One turn moves each row of this set onto another row. After a few examples, where does it send each row asked below?
dit: [ -6  -5   0  -2   4  -3   0 -14  -3  -1  -4  -6   8  -4   8   9  -5  -6
  10  15   8   2  -6]
lufo: [ 1 -6 -3 -4 -2  9 -9  0 -1  6 -3  3 -5  1  5  4 -2 -9 -4 19  9 -5 -5]
muman: [ -9  -4 -14  -1   5   2   4  -7   7  -2   4  -1  -6   8  10   5  -2   2
   9  11  -1  -4  -5]
Ruvev: [ -6   3 -14   1  -3  -3   4  -2   5  -4   4   3  -3   9   5  -6   6   2
   8   0   7  -8  -3]
nafe: [-10 -12  -6   3   5   2   6  -9   2   2   5   1   0  -3   9   0  -6  -2
   9   7  -3  -2  -6]
bes: [ 4 -4  1  3 -3  8 -5  5 -1  8  2  9 -1  6 -4  0  0 -3 -1 13 14 -5 -5]
dem: [-4  3 -2  2 -4 -7 -2 -7 -2 -5 -6 -1 13 -3  2  0  2 -4  8  4 19  1 -5]
kani: [ 2 -6  1 -1 -1  5 -7  2 -3  3 -2  4 -2  4  0 -1 -1 -4 -5 18 19  2 -5]
sir: [-4  0 -8  4 -4 -4  5  5  4 -6  5  5  2  1  1  0  1 11  7 -1  7  0 -9]
Los: [ -1  -2  -2 -11   1  -7   2 -11  -1  -4  -1  -8   1  -3  12   9   2  -1
   6  13   3  -3 -10]
dofa: [-11 -11  -1  -2  11  -2   4  -5  10   6   2  -1  -4   5   8   5  -2  -2
   6   5   0  -1  -5]
zugaf: [ -6   2  -6  -5   3  -2  -1 -11   1  -6   0  -5   1   8   7  14   0   0
  14  18   8   2  -4]
guba: [-6  3  3 -3 -1 -8 -7  1  5 -7 -5  2  6  2  3  1  7 -5  9  1 14  4  0]
Gufe: [-2  9 -5 -2 -4 -7 -2 -6  0 -8 -1 -1  4 10  2  2  8 -1 12  7 16 -2 -2]
lato: [-10  -5  -1   0   2  -4   1   2   7   0   1   5  -2   5   4  -9   5   0
   4  -4   5   0   0]
lafa: [-2 12 -3  5  1 -9 -2 -2 -1 -6 -8 -3  8  1  3  0  6 -2  2 13 14  0 -6]
zeko: [-4  4 -1  0  8 -4  0 -9 -2 -2 -3 -7  2 -1  9  9  1 -6  6 22  1  0 -7]
vitu: [  4  -7  -2  -1  -2  10  -5   3   0   9   3   7  -5   2   1   2   0 -10
  -1  13   7  -9  -5]
Pob: [ -7  -4  -8   8  -4  -2   4  -1   3  -2   2   6   4  -2   3 -10   0  -1
   7  -4   8  -3  -4]
Rilu: [-7 -1 -6  7  8  1  7 -2  3  2  6  1 -4  0  7  1  0 -2  7 14 -8 -4 -6]
liso: [ 5 -6  0  3  0  6 -2  4  0  9  4  7 -2  5 -4 -1 -1 -5 -2 11 17 -4 -6]
Zupit: [-7 -3  3 -6  8 -5 -4 -6  7 -1 -5 -4  5  1  6 16  0 -7 11 10  9  4 -4]
Gonu: [ -3   4  -6  -4  -4  -9   0  -3   2  -8  -7  -4   7  -1   6   4   2   6
   1   6  17   1 -11]
memiz: [-5  7 -8 12  1 -4  4  5  4 -2  2  5  2  2  1 -8  4  2  3  4  5 -3 -5]
Lenop: [ 2 -4  0 -1 -3  8 -8  2 -2  5 -5  5 -1  4  0  2 -2 -3 -5 19 17 -1 -4]
Git: [-3 -6 -3 -3  1 -2  7 -4  1 -2 11  1 -3 -1  7  4  1  3 12  7 -6 -3 -9]
Dod: [  1  -8  -3  -4  -1   8  -9   1  -1   3  -1   3  -6  -1   6   4  -2 -11
  -3  20  11  -1  -5]
sile: [  4  -8  -4   0   0   8  -4   3   2   8   5   7  -5   0   2   3  -2 -12
  -1  13   9  -7  -7]

dem goes to dit
zeko goes to Rilu
Where do these go?
liso goes to kani
Gufe goes to zugaf
Gonu goes to Los
lufo goes to vitu
guba goes to Zupit

One turn moves each row of this set onto another row. After a few examples, where does it send each row asked below?
dofek: [  3   2   5   1  -1   7 -14   6  -9  -6  -5   4  -8 -14   6  -1   4]
susum: [ -2   6   0  -1  -3   3 -14  12  -7  -3  -8  -3  -2  -8   3  -3   1]
nuv: [ -2   4   5  -1  -4   6 -14   6  -9  -3  -7  -2  -4  -8   1  -4   0]
baza: [ -2   7   3  -2  -3   1 -15   9  -5  -5  -4  -3  -9  -6   7  -3   1]
Miru: [ -1   7   4   9  11  10   4   7   1  -6  -5   1 -15   6  -1   6   7]
Lomo: [  3   8   2  -1   0   2 -11   8  -6  -3 -10   0 -10 -11   3  -1   6]
Mefe: [ 2  2  9 12 15 15  2  6 -1 -5  2  6 -9  4  3  3  6]
Dez: [ 3  0  3 16 10 19 -2 10 -3 -1 -2  6 -3  0 -4  7  6]
luzo: [ -1   1   6   0  -4   7 -17   6  -8  -3  -4  -1  -3  -8   3  -4   1]
Tufu: [ -4   5   6  -2  -2   4 -13   5  -8  -5  -6  -3  -5  -7   5  -5   1]
Kopo: [ -8   3   1   9   6  11  -4  12  -1 -12   5  -2 -10  11   8   4  -1]
von: [ -5   7  -1   9   8   3   2  14  -8  -3   5   8 -13  10   2   0  -2]
ful: [ 5 -1  5 12 10 19  1 11 -1 -1 -1  7 -4  1 -4  5  6]
zeg: [ 0  2 -3  8  3  9  1 18 -3  5  1 10 -8  7 -8  2  1]
lifu: [  5   6   6   7   2   5 -15   6 -10  -2  -4   3  -6 -12   5  -1   4]
gorep: [-3  0 -1 11 11  8 -1 16 -7 -1  8 11 -6  7  6 -1  1]
pido: [ 0  5 -1 10  8 15  3 11 -1 -2 -9  2 -7  3 -8  8  6]
sirut: [ -7   3   2   7   6  13  -1  13  -4 -13   6   0  -8  11   7   3  -4]
vos: [ 0 -2 -5  9  4 11 -1 21 -5  3  4 12 -5  5 -2  1  1]
Daza: [  2   2   7  15  13  14  -2   6  -1  -5   3   5 -11   4   3   6   7]
fev: [  1   4   4   0   1   5 -11   6  -9  -7  -6   2 -10 -13   8  -2   4]
nov: [  3   4   3   2  -3   8 -13   6 -11  -5  -8   3  -8 -14   2   0   2]
lasir: [ -4  -3   1  10   5  18  -5  16  -4 -10   7   4  -1   7   7   3  -2]
siz: [ -1   5   3   4  -2   5 -17  10 -10  -3  -3  -1   0  -9   5  -3   0]
Peze: [-4 -1 -3  7 -1 19 -3 19 -4 -7  1  2 -1  7 -2  5 -4]
Sab: [ -9   5  -4   6   2  12  -1  16  -2 -10  -3  -4  -8  10   0   6  -2]
rasim: [  3   7   2   3   1   5 -12   9  -9  -1  -9   2  -3 -14   2  -1   4]
zaku: [ -3   8   0   8   6   4   3  13  -6   1   2   7 -13  11  -5   1  -1]
vav: [  0   7   6   8  11  12   5   6  -1  -7  -3   2 -14   6  -3   5   4]
mani: [-6  0 -4 11  1 18 -4 18 -4 -6 -1  0  1  6 -2  6 -2]
Gidu: [  4   7   6   3   1   1 -14   5  -7  -4  -4   1 -12 -10   6  -1   5]
vetuz: [ -3   4   3  11  13   5   1  12  -6   0   6  10 -10   9   4  -2   1]
Zozi: [ -7   5  -2   4   0  14   1  16  -3 -11   0  -2  -8  11  -1   5  -5]
vufir: [-5 -1  1 14  5 17 -8 14 -4 -8  7  2 -1  7  6  5 -1]
muz: [ -2   2   7  -1  -1   6 -16   5  -7  -4  -3  -1  -5  -8   7  -5   2]
Lemi: [ -2   5  -5   7   1   7   2  18  -6   1   1   9 -11   9  -6   3  -3]
zekol: [  0   6   5   3  -2   3 -19   7  -8  -5   0  -1  -6  -7   8  -3   0]
bubeg: [ 0 -2  0 11 10 10 -1 17 -4  4  6 12 -4  5  1 -1  4]
siruf: [  3   4   2   8   6  16   5  11  -1  -2  -7   4  -9   4 -10   6   4]
Duge: [  0   6   3   0  -1   5 -11   6 -11  -7  -9   1  -9 -13   4  -1   2]

Daza goes to mani
nuv goes to fev
Where do these go?
von goes to bubeg
lifu goes to susum
Zozi goes to Mefe

One turn moves each row of this set onto another row. After a few examples, where does it send each row asked below?
Nol: [  5  -2  -4  -5  -4 -10  -1   9 -11   4   4  -3  12  -5  -4  -1   5  -8
  -5   0]
Vez: [ 0  1 -6 -6 -8 -1  6 -4 -3 -5  2  2 -2  7  3 -3 -9 -3  3 -7]
fumer: [  6 -11  -4  -2  -3  -6  -1   6  -6   7   1  -5   6  -5 -11   7   2  -7
 -11  -9]
dono: [  3   1  -4  -1  -3   5   5  -5   4  -2   0  -3  -7   8  -4   5  -8  -2
   2 -11]
vure: [  6 -10  -2  -2   4  -9   3   4   3   8   2 -10  -2  -7 -13   7   3  -4
  -8 -12]
sor: [ 2  8 -4 -3 -5  1  4 -3 -1 -5  2 -1 -1  8  3 -1 -6 -3  7 -3]
Sev: [ 4  2 -3 -9 -1 -9  1 11 -5  2  6 -6 11 -2 -1 -4  9 -7  1  5]
gef: [ 0  1 -4 -1 -7  4  4 -4 -4 -6 -2 -2 -3  7  0  3 -7 -4  2 -7]
fepu: [  9  -5  -3  -6   8  -5   3   7  13   9   7  -8   2  -1 -12   5   5  -3
  -3  -8]
rafad: [  6   6  -2  -7   5 -15   3   8   4   7   8  -6   6  -5  -4  -4   7  -3
   3   0]
neri: [  3 -12  -2  -2  -1  -8   2   4  -5   5  -1  -9   0  -8 -10   7   4  -6
 -10  -9]
pila: [  3   0  -6  -5  -2   0   7  -5   7  -1   4   1  -6   8  -2  -1 -10  -1
   4 -12]
Delof: [  1  -8  -2  -3  -4 -10   2   6 -12   2  -1  -8   3  -8  -6   3   5  -7
  -8  -4]
fefet: [ 0  5 -4 -2 -7  3  4 -3 -5 -6 -1 -1 -2  8  2  0 -6 -4  4 -4]
lizim: [  4   4  -4  -2  -1   4   5  -5   8  -1   2  -2  -6   9  -3   3  -7  -1
   5 -10]
vitip: [  4 -14  -3  -4  -2  -2   2   6  -3   4  -1  -9   2  -4 -10   9   5  -7
 -10  -8]
leme: [  1  -2  -2  -5  -3 -13   2   8 -11   2   2  -7   7  -8  -2  -2   6  -7
  -3   1]
mav: [  8   2  -2  -6   8 -14   3   7  10  10   8  -7   2  -5  -9   0   5  -2
   1  -6]
bem: [  7 -12  -3  -4   4  -3   2   6   7   8   3  -9   0  -3 -13   9   5  -5
  -8 -11]
ker: [ 4  8 -4 -3  0  2  5 -4  7 -2  4 -1 -4  9 -1  1 -7 -1  7 -8]
fode: [  1  -1  -4  -1  -6   5   4  -5   0  -4  -2  -3  -6   7  -2   5  -7  -3
   1 -10]
lamip: [  2  -3  -6  -5  -4   1   7  -6   5  -2   2   1  -6   8  -2   1 -10  -2
   2 -13]
Telif: [ 3  3 -6 -6 -2 -1  7 -5  7 -2  5  2 -4  9  0 -3 -9 -1  6 -9]
ton: [  7   5  -3  -9   5 -10   2  10   5   5   9  -6   9  -1  -3  -3   8  -4
   3   2]
zovet: [ 2  4 -6 -7 -4 -2  7 -4  3 -3  5  2 -2  8  2 -5 -8 -2  6 -7]
molef: [  1  -4  -6  -4  -6   2   7  -6   0  -3   1   0  -6   7  -1   1 -10  -3
   0 -12]
tugi: [  5  -8  -4  -3  -5  -8  -1   7 -11   4   1  -4   9  -5  -7   4   4  -8
 -10  -4]
soki: [ 0  3 -6 -6 -6 -2  6 -4 -1 -4  4  2 -2  8  3 -5 -8 -2  5 -6]
Pez: [  0  -2  -6  -5  -8   1   6  -5  -3  -5   1   1  -4   7   1  -1  -9  -3
   1 -10]
bobab: [  4   4  -2  -7   0 -15   2   9  -5   4   6  -6   8  -6  -2  -5   7  -5
   1   2]
Met: [  9 -10  -4  -2   2  -6   0   5   2  10   4  -5   4  -4 -14   8   2  -6
 -10 -12]
girur: [ 3  9 -4 -4 -2  1  5 -3  4 -3  3 -1 -2  9  1 -1 -6 -2  8 -5]
buv: [ 11  -5  -4  -4   6  -8   0   6   8  12   7  -4   5  -3 -14   5   2  -4
  -6 -11]
tet: [  2 -11  -3  -5  -5  -4   1   8 -10   1  -1  -8   6  -4  -5   5   6  -8
  -9  -3]
noru: [  2  -4  -3  -7  -5  -7   1  10 -11   0   2  -7   9  -4  -1   0   8  -8
  -4   2]
fad: [ 9  2 -3 -8  8 -8  3  9 12  8 10 -7  5  0 -8  0  7 -3  2 -3]
paz: [  8  -4  -2  -4   7 -11   3   5  10  10   6  -9  -1  -6 -12   5   4  -3
  -3 -10]
kini: [ 10   5  -4  -7   4 -12   0   9   3   9  10  -2  11  -2  -6  -3   5  -5
   0  -1]
Gafab: [  7   4  -4  -6  -1 -12  -1  10  -5   6   8  -2  13  -3  -4  -3   5  -7
  -1   1]
guk: [ 11   2  -4  -6   7 -11   0   8   9  12  10  -3   8  -2 -11   1   4  -4
  -1  -6]

lizim goes to gef
mav goes to neri
Where do these go?
noru goes to fad
kini goes to Met
soki goes to pila

